N: [103 113  95 149 107 124 114]
T: [ 90 118  51 186  96 118  93]
S: [ 89 116 163 147 181 103 116]
V: [110 138 100 135 142 143 134]
K: [ 85  87 131 164 127  78  88]
X: [119 144  85 127 100 157 142]
gone K: [164  85  78  88 127 131] : [87]
chg N: [103 114  95 149 107 124 114] : 1, [113]
gone V: [100 134 142 138 135 110] : [143]
gone N: [107 113  95 124 103 149] : [114]
chg N: [102 113  95 149 107 124 114] : 0, [103]

F: [167 142 112 112 121]
M: [ 87 112 166 156 130]
W: [152  93  65 102 153]
Z: [153 123 112 118 131]
G: [167 164 143 123 113]
R: [190 189  55  88 143]
J: [119 101 115 128 132]
gone R: [189 143  88  55] : [190]
gone R: [190  88  55 189] : [143]
chg M: [ 87 112 166 157 130] : 3, [156]
chg Z: [153 123 111 118 131] : 2, [112]

L: [109 156 154 112 104 140 135 127 128  61 107 143 126  90 161 110 152 101
 136 132]
P: [132 146 156 122 109 128 120 123 134 118 136 130 110 116 135 130 133 128
 144 130]
D: [109 165 164 107  99 143 136 127 126  55 105 145 122  87 165 108 154  99
 125 136]
chg D: [109 165 164 107  99 143 136 127 125  55 105 145 122  87 165 108 154  99
 125 136] : 8, [126]
gone D: [105 136  99 143  55 165 107 108  87 154 164  99 122 165 127 109 136 145
 125] : [126]
chg D: [109 165 164 107  99 143 136 127 126  55 105 146 122  87 165 108 154  99
 125 136] : 11, [145]
gone L: [101 140 104 161 110  90 135 136 154 128 112 126 107 132  61 143 127 152
 156] : [109]
chg D: [109 165 164 107  99 143 136 127 126  55 105 145 122  87 165 108 153  99
 125 136] : 16, [154]
chg D: [109 165 164 108  99 143 136 127 126  55 105 145 122  87 165 108 154  99
 125 136] : 3, [107]
chg L: [109 156 154 111 104 140 135 127 128  61 107 143 126  90 161 110 152 101
 136 132] : 3, [112]

Y: [ 72 150 152 131]
Q: [ 72 125 115 101]
H: [ 92 151 152 149]
A: [123 125 115 101]
C: [124 125 123 123]
U: [ 82  81  57 112]
gone U: [ 57 112  81] : [82]
gone H: [151 149  92] : [152]
gone Q: [125 101 115] : [72]
chg Y: [ 72 150 152 132] : 3, [131]
chg C: [125 125 123 123] : 0, [124]
gone U: [57 81 82] : [112]
chg U: [ 82  81  56 112] : 2, [57]

lev: [108 159 134 161  97 119  96]
Fas: [108 159 134 161 153 119  87]
rup: [129  76 157  75 130 152  75]
lesi: [108 159 134 161 153 119  96]
gone lev: [119  97 134 159 108 161] : [96]
chg lesi: [108 159 133 161 153 119  96] : 2, [134]
chg rup: [129  76 156  75 130 152  75] : 2, [157]
gone lev: [134 108 119  97 159 161] : [96]

miden: [ 93 104 130 162]
pib: [161 181 125 135]
kime: [161 181 196 135]
chg pib: [161 181 125 136] : 3, [135]
gone pib: [135 125 181] : [161]

Tevat: [132  99 107 134 142 106 107 131 127 135 137 129 104 131 129 110 125 110
 155 138 132 110 123  97 117 116 151 116 134 117 124 130 134 105 137 127
 141 124 103 146 121 129 148 140 143 126 160 142 133 141 121 149  93 126
 150 121 122 133 133 109 139 126 105]
falik: [135 127 123 131 122 135 139 111 136 137 124 117 115 118 117 138 104 124
 106 123 146 134 145 114 142 127 137 154 124 124 142 140 139 110 120 131
 123 122 104 115 140 111 130 131 135 128 116 115 143 136 133 130 110 129
 119 127 121 146 131 122 122 135 128]
Vuru: [133 107 135 123 154  66 134 107 137 126 131 113 148 125 149 113 115 126
 100 165 104 114 143 127 125 134 192 109 133 131 144 166 147 130 169 138
 127 110 107 131 140  84 145 116 140 150 108 145 127 130 160 125 163 119
 115 144 103 144 115 113 112 108 105]
zomet: [129 119 115 138 110 143 132 131 133 120 129 136 131 135 124 145 134 120
 144 131 132 136 116 118 134 137 131 118 132 130 133 108 133 133 103 132
 132 134 126 112 126 133 130 141 126 117 121 126 127 128 130 128 135 131
 145 109 145 126 116 127 120 131 131]
gone Vuru: [131 154 134 113 143 134 104 113 148 126 125 145 125 127 150 115 144 130
 133 145 166 107 107  84 169 131 144 103 144 116 115 130 113 127 123 112
 108 115  66 137 192 125 138 131 107 135 163 110 140 127 119 160 108 133
 147 165 109 126 140 149 105 100] : [114]
chg falik: [135 127 123 131 122 135 139 111 136 137 124 117 115 118 117 138 104 124
 106 123 146 134 145 114 142 127 137 154 123 124 142 140 139 110 120 131
 123 122 104 115 140 111 130 131 135 128 116 115 143 136 133 130 110 129
 119 127 121 146 131 122 122 135 128] : 28, [124]
chg Vuru: [133 107 135 123 154  66 134 107 137 126 131 113 148 125 149 113 115 126
 100 164 104 114 143 127 125 134 192 109 133 131 144 166 147 130 169 138
 127 110 107 131 140  84 145 116 140 150 108 145 127 130 160 125 163 119
 115 144 103 144 115 113 112 108 105] : 19, [165]
gone falik: [110 130 136 135 131 115 139 111 134 117 131 123 135 118 124 124 139 120
 104 106 111 117 130 154 128 137 135 122 140 127 137 127 121 140 129 127
 131 122 124 143 123 128 131 142 145 138 124 146 136 116 142 123 122 115
 104 110 122 114 133 135 146 115] : [119]

Vota: [ 74  93 134 157]
losa: [174 172 175 106]
Samem: [109 119 132 142]
Zunut: [199 173 113  93]
dag: [199 171 121 125]
raf: [129 135 129 113]
gone losa: [106 172 175] : [174]
chg Samem: [110 119 132 142] : 0, [109]
gone Zunut: [ 93 113 199] : [173]

doto: [142 125 102 146 156 125]
tes: [134 133 106 142 140  97]
Goker: [139 160  95 162 161 160]
Kika: [136 146 128 116 110 149]
Safif: [139 132  74 187 192 127]
kur: [128 127 143  93  86 101]
Falu: [143  99  91 162 172  95]
chg tes: [134 133 106 143 140  97] : 3, [142]
gone kur: [ 93  86 101 127 143] : [128]
chg Kika: [136 147 128 116 110 149] : 1, [146]
chg Kika: [136 145 128 116 110 149] : 1, [146]
gone tes: [106 134 133 142 140] : [97]
gone tes: [133 142 106  97 140] : [134]
chg Goker: [140 160  95 162 161 160] : 0, [139]

nini: [147 127 133 114 129 120 103 119 128 110 117 123 139 112 123 120 117 151
 125 138 122 117 119 126 132 131 132 110 147 140 147 134]
fole: [126 124 128 128 129 126 127 127 128 129 127 128 129 127 125 129 130 129
 127 129 129 124 127 128 128 128 127 129 128 126 127 128]
vinez: [126 146 113 111 123 110 144 128  95 141 103 140 114 107 128 113 127 126
 160 112 128 130 139 116  97 119 147 121  89 159 132 126]
Vik: [117 110 140 132 138 143 128 141 132 131 118 133 138 131 136 130 123 150
 132 147 114 125 139 113 145 125 142 127 132 110 122 137]
tati: [139 117 115 144 116 119 139 102 128 111 109 134 103 134 147 144 148 135
 137 143 138 125 123 115 114 132 153 139 124 136 101 137]
mut: [120 125 134 134 113 135 166 148 139 103 135 113 110 137  88 136 192 165
 104 119 115 149 145 131  98 131 130 141 120 125 143 115]
paf: [125 118 116 150 124 109 123 113 130 106 111 132 122 125 136 128 108 115
 145 134 132  96 131 125 146 143 123 153 140 115 142 122]
Fav: [139 120 116 145 113 119 135 102 130 111 109 133 103 132 149 144 150 131
 134 142 139 127 120 112 116 132 155 139 123 139  99 136]
gisum: [119 112 113 127 152 120 126 142 146 123 118 119 112 111 133 118 130 136
 143 103 114 144 139 108 127 115 146 141 121 139 138 138]
lor: [130 129 119 119 153 124  99 124 137 120 132 118 131 121 132 116 147 117
 159 106 136 110 151 122 156 152 134 137 115 133 139 116]
palas: [146 116 114 148 129 109 132 122 131 107 105 129 107 139 156 139 151 144
 152 145 156 114 127 115 124 149 159 133 135 141 110 140]
chg Fav: [139 120 116 145 113 119 135 102 130 111 109 133 103 132 149 144 150 131
 133 142 139 127 120 112 116 132 155 139 123 139  99 136] : 18, [134]
chg Vik: [117 110 140 132 138 143 128 141 132 131 119 133 138 131 136 130 123 150
 132 147 114 125 139 113 145 125 142 127 132 110 122 137] : 10, [118]
gone paf: [128  96 125 109 140 136 115 125 130 132 131 111 122 145 125 142 143 150
 132 113 123 106 134 153 123 116 118 115 124 146 122] : [108]
chg lor: [130 129 119 119 153 124  99 124 137 120 132 118 131 121 132 116 146 117
 159 106 136 110 151 122 156 152 134 137 115 133 139 116] : 16, [147]

Fenid: [134 201 202 193]
kiku: [190  77 112  75]
Bab: [112 152 164 163]
chg Fenid: [134 200 202 193] : 1, [201]
chg Fenid: [134 201 201 193] : 2, [202]
chg kiku: [190  77 112  74] : 3, [75]
gone kiku: [ 75 190  77] : [112]

bufaz: [216  80  87 172 165 166]
nub: [196 155 182  69 184 215]
deka: [ 68  80  87 172 204  67]
gone bufaz: [ 80 166 216 172  87] : [165]
gone deka: [ 87 172 204  80  68] : [67]

